In the rows, zero is written as 128.
Rotation paths and how fast each direction turns (degrees each step):
Each turn is a multiple of 5 degrees from 10 to 175, or 0.

[136 130 127 127 129 127 119 145 138 128 110 125 127 124 126 111 130 142
 127 130 121 130 117 151 125 148 113 122 147 122 124 144 132 129 118]
[121 141 122 118 125 132 137 141 142 126 126 130 133 124 114 114 130 149
 136 127 123 139 118 152 120 143 136 129 131 129 129 138 127 127 113]
[123 131 121 132 126 125 129 151 133 137 123 122 114 117 125 113 128 140
 127 137 116 124 123 141 121 150 122 124 145 131 135 138 129 130 110]
[133 139 128 116 127 136 126 146 131 131 114 123 125 130 111 104 128 138
 135 123 120 139 118 155 132 141 131 127 133 132 124 136 119 130 119]
[126 132 120 129 134 118 125 149 139 137 118 127 123 124 124 118 139 147
 125 136 129 137 125 149 119 141 130 131 135 130 133 151 134 123 111]
[127 134 128 123 122 128 136 146 134 131 122 130 132 133 120 111 131 136
 137 131 120 132 105 149 124 149 119 121 147 130 125 136 121 134 117]
[130 138 121 124 127 130 128 140 139 132 119 120 126 124 111 109 126 154
 134 128 123 126 133 144 121 144 121 131 130 130 131 146 134 131 107]
[124 133 125 124 126 131 124 147 137 123 117 126 121 115 130 114 129 138
 125 131 116 138 114 155 125 149 130 122 145 122 126 137 124 122 120]
[121 139 121 119 128 128 140 151 134 140 127 125 123 128 108 112 133 143
 136 131 123 134 121 146 124 140 137 130 131 141 133 137 123 131 110]
[133 130 128 132 127 124 116 150 130 136 111 122 118 128 125 110 130 138
 127 134 122 131 120 147 129 147 115 127 143 129 129 148 128 131 115]
[130 138 123 115 128 129 134 141 141 128 117 129 138 132 113 112 134 147
 136 125 128 140 116 157 122 139 131 126 133 127 123 139 127 125 118]
[119 133 122 133 127 123 133 146 140 133 127 128 124 120 125 117 132 148
 128 138 119 128 121 140 117 151 121 128 142 129 134 147 133 130 107]
[130 137 124 118 119 137 130 145 131 128 117 121 125 127 115 104 122 139
 139 125 118 130 117 152 127 148 125 120 140 130 125 130 120 131 117]
[125 137 122 124 135 127 124 147 141 136 118 123 117 118 117 113 133 148
 123 130 122 137 130 149 125 137 135 134 131 130 132 147 133 125 111]
[125 132 125 126 125 124 132 151 130 134 120 129 125 131 128 114 135 132
 132 135 124 138 107 154 125 150 128 122 145 132 128 137 118 126 119]
[132 137 122 120 130 127 134 144 138 140 121 125 130 133 106 110 132 148
 136 129 125 127 125 142 124 139 120 129 133 135 128 143 133 136 109]
[129 132 128 130 124 128 119 141 137 121 114 126 125 121 130 112 129 144
 129 131 122 135 118 153 122 151 121 125 142 120 126 146 128 125 117]
Speeds:
[128 129 124 125 124 128 132 126 125 128 127 126 130 131 125 126 128 129
 135 127 134 128 130 132 125 128 133 127 123 130 128 125 126 124 128] -> 160
[134 128 130 128 127 131 123 126 125 128 123 124 126 130 124 123 124 128
 130 125 127 124 133 127 131 128 122 128 126 128 127 128 128 131 128] -> 115
[126 128 128 134 125 125 124 127 127 127 130 127 125 128 132 128 128 131
 128 131 131 128 133 126 126 130 129 132 123 128 132 135 128 127 124] -> 155

[122 129 130 120 130 150 148 121 123 118 138 131 123 127 140 127 135 136
 132 119 117 134 116 118 125 118 145 145 119 123 146 124 131 124 123]
[121 120 130 119 133 157 147 123 123 118 142 128 128 126 135 129 130 135
 130 126 115 136 121 119 125 125 145 146 130 126 140 130 135 123 117]
[121 120 127 116 139 157 148 125 130 124 134 125 131 130 135 134 132 131
 124 135 119 136 120 123 123 123 147 138 132 133 141 128 140 118 115]
[124 128 125 117 141 150 149 122 132 125 129 129 127 131 141 133 135 130
 121 133 120 131 114 123 121 116 148 134 121 134 146 121 139 118 122]
[125 131 126 120 137 145 148 122 128 119 132 133 124 125 143 129 133 135
 127 121 118 130 112 122 120 116 147 141 118 121 147 120 135 119 123]
[123 123 130 120 133 152 149 126 126 114 139 130 125 124 138 127 131 139
 133 119 115 135 118 124 120 121 145 145 125 118 142 128 133 122 117]
[120 119 131 115 133 158 150 126 126 119 136 125 129 132 136 131 136 133
 131 130 116 140 122 125 124 121 144 140 129 129 139 132 135 122 114]
[118 125 128 115 136 156 149 121 128 126 133 127 130 135 139 134 138 129
 124 136 121 135 117 119 126 118 147 136 125 136 144 124 137 122 119]
[122 130 124 119 139 148 147 117 128 125 135 132 124 127 140 131 131 131
 122 128 120 128 112 115 125 119 148 141 121 130 148 119 138 120 123]
[126 125 126 122 140 147 146 124 129 118 137 133 124 121 139 129 126 136
 126 121 116 130 114 122 118 124 147 145 125 119 145 124 138 118 121]
[124 120 129 118 138 153 148 130 130 114 134 128 128 126 138 129 134 139
 131 125 114 137 119 131 117 121 145 140 126 122 141 131 135 118 116]
[119 124 131 114 133 155 150 126 129 119 130 126 130 134 139 130 142 134
 130 132 117 140 119 128 122 116 146 134 123 131 142 128 131 123 117]
[120 131 129 117 131 152 150 117 124 124 133 130 127 132 139 130 137 130
 127 130 120 134 117 115 128 115 148 139 121 133 147 121 133 125 122]
[123 126 127 121 136 150 147 118 125 122 140 132 124 125 136 130 127 131
 125 123 119 129 116 111 124 123 147 147 126 126 147 123 139 121 122]
[125 118 126 121 142 153 146 129 130 119 139 129 128 124 137 133 126 134
 125 126 115 132 117 124 119 126 145 144 131 124 140 129 142 115 118]
[123 122 127 118 140 153 148 130 133 120 130 127 128 129 141 133 136 136
 126 132 115 136 116 134 118 119 147 134 124 129 141 128 137 117 117]
[121 132 130 117 134 150 151 122 128 121 128 129 126 133 141 128 140 134
 130 130 119 134 116 125 122 114 148 134 117 128 146 123 131 124 120]
Speeds:
[125 128 129 128 129 131 130 126 125 130 127 125 130 127 126 124 127 130
 130 137 128 127 130 134 128 130 132 124 129 129 126 131 124 130 124] -> 80
[127 126 121 129 126 128 128 126 123 127 127 127 130 128 128 130 126 122
 129 130 127 128 125 131 130 124 122 126 128 123 131 130 131 126 126] -> 0
[130 122 129 127 129 129 129 131 131 125 129 127 129 127 124 127 125 129
 130 126 128 130 132 127 126 131 126 131 135 124 126 132 131 127 123] -> 85

[133 128 127 122 123 131 125 114 151 135 124 107 118 135 113 130 124 139
 126 117 118 125 122 127 138 126 129 150 127 125 134 131 133 121 138]
[130 129 131 121 121 133 129 114 149 135 124 108 113 132 114 129 123 140
 126 114 113 129 119 126 139 122 126 145 126 126 134 129 133 131 133]
[125 130 134 123 122 138 134 115 149 133 128 114 111 131 116 130 121 142
 124 115 113 133 118 123 138 116 125 140 124 128 134 133 126 132 133]
[123 130 134 127 124 139 131 115 150 133 131 120 114 132 116 133 118 144
 123 118 118 132 119 122 135 111 127 141 122 129 136 139 121 126 138]
[126 129 127 126 125 133 127 113 149 134 132 120 118 134 113 134 118 144
 122 119 124 127 123 125 134 112 130 144 121 131 137 143 121 118 141]
[130 129 122 122 124 126 124 112 147 135 131 117 119 132 109 132 120 141
 123 115 125 123 127 128 137 118 130 147 121 131 137 140 128 118 138]
[131 129 122 119 119 126 127 112 146 135 131 112 113 129 109 130 122 137
 124 112 123 125 130 126 141 119 129 147 120 131 134 134 132 126 132]
[129 131 128 117 117 131 132 111 145 132 134 112 109 124 114 131 119 134
 124 112 119 129 128 123 140 116 127 143 119 128 131 131 129 131 132]
[128 132 133 121 118 136 132 110 145 128 138 114 110 121 118 132 117 135
 125 115 119 135 125 121 137 114 127 140 117 127 130 135 122 130 136]
[130 132 131 124 120 136 126 109 144 131 140 117 117 122 119 134 114 138
 126 119 121 134 122 122 133 115 130 141 119 127 131 141 118 122 143]
[135 133 126 125 122 131 120 110 143 136 139 115 121 124 113 135 116 140
 127 116 122 131 121 125 135 119 133 144 121 129 131 143 119 117 142]
[138 132 125 124 121 126 120 112 143 139 136 111 121 127 109 134 120 138
 126 112 123 130 124 126 140 126 136 146 124 131 129 137 123 118 135]
[137 133 129 124 118 131 126 113 143 136 134 108 116 127 111 133 123 133
 127 109 119 132 126 124 142 127 136 147 123 129 125 132 127 122 129]
[134 132 134 124 118 140 132 112 146 130 132 107 112 127 118 132 123 132
 126 113 117 134 126 122 141 125 134 146 120 125 124 129 125 124 133]
[132 131 137 125 120 143 129 110 149 128 133 109 115 127 123 131 119 134
 125 120 116 135 122 121 136 122 132 144 121 122 127 132 122 122 141]
[133 131 134 126 123 139 123 111 148 132 132 111 121 129 120 131 119 140
 128 123 117 133 115 123 132 123 131 145 124 123 131 137 122 118 146]
[134 130 131 125 125 132 120 113 148 139 129 111 124 132 114 132 121 143
 127 118 116 131 114 126 134 126 131 146 128 126 134 138 123 119 142]
Speeds:
[120 128 127 133 124 129 126 125 125 131 129 128 131 123 130 129 130 132
 126 126 124 127 128 129 128 126 126 129 127 129 126 123 131 123 127] -> 0
[129 127 132 131 130 133 128 131 131 129 122 125 130 133 130 128 131 129
 128 130 124 129 123 128 128 133 129 130 132 125 127 125 129 125 129] -> 20
[128 129 131 127 128 127 125 127 127 131 130 129 129 125 129 129 126 132
 129 129 124 133 120 127 125 126 124 123 131 127 130 130 125 134 130] -> 55
[124 128 132 131 128 136 133 128 130 123 130 131 126 128 133 129 126 127
 127 132 128 130 129 126 127 124 129 126 125 127 127 130 123 126 131] -> 65
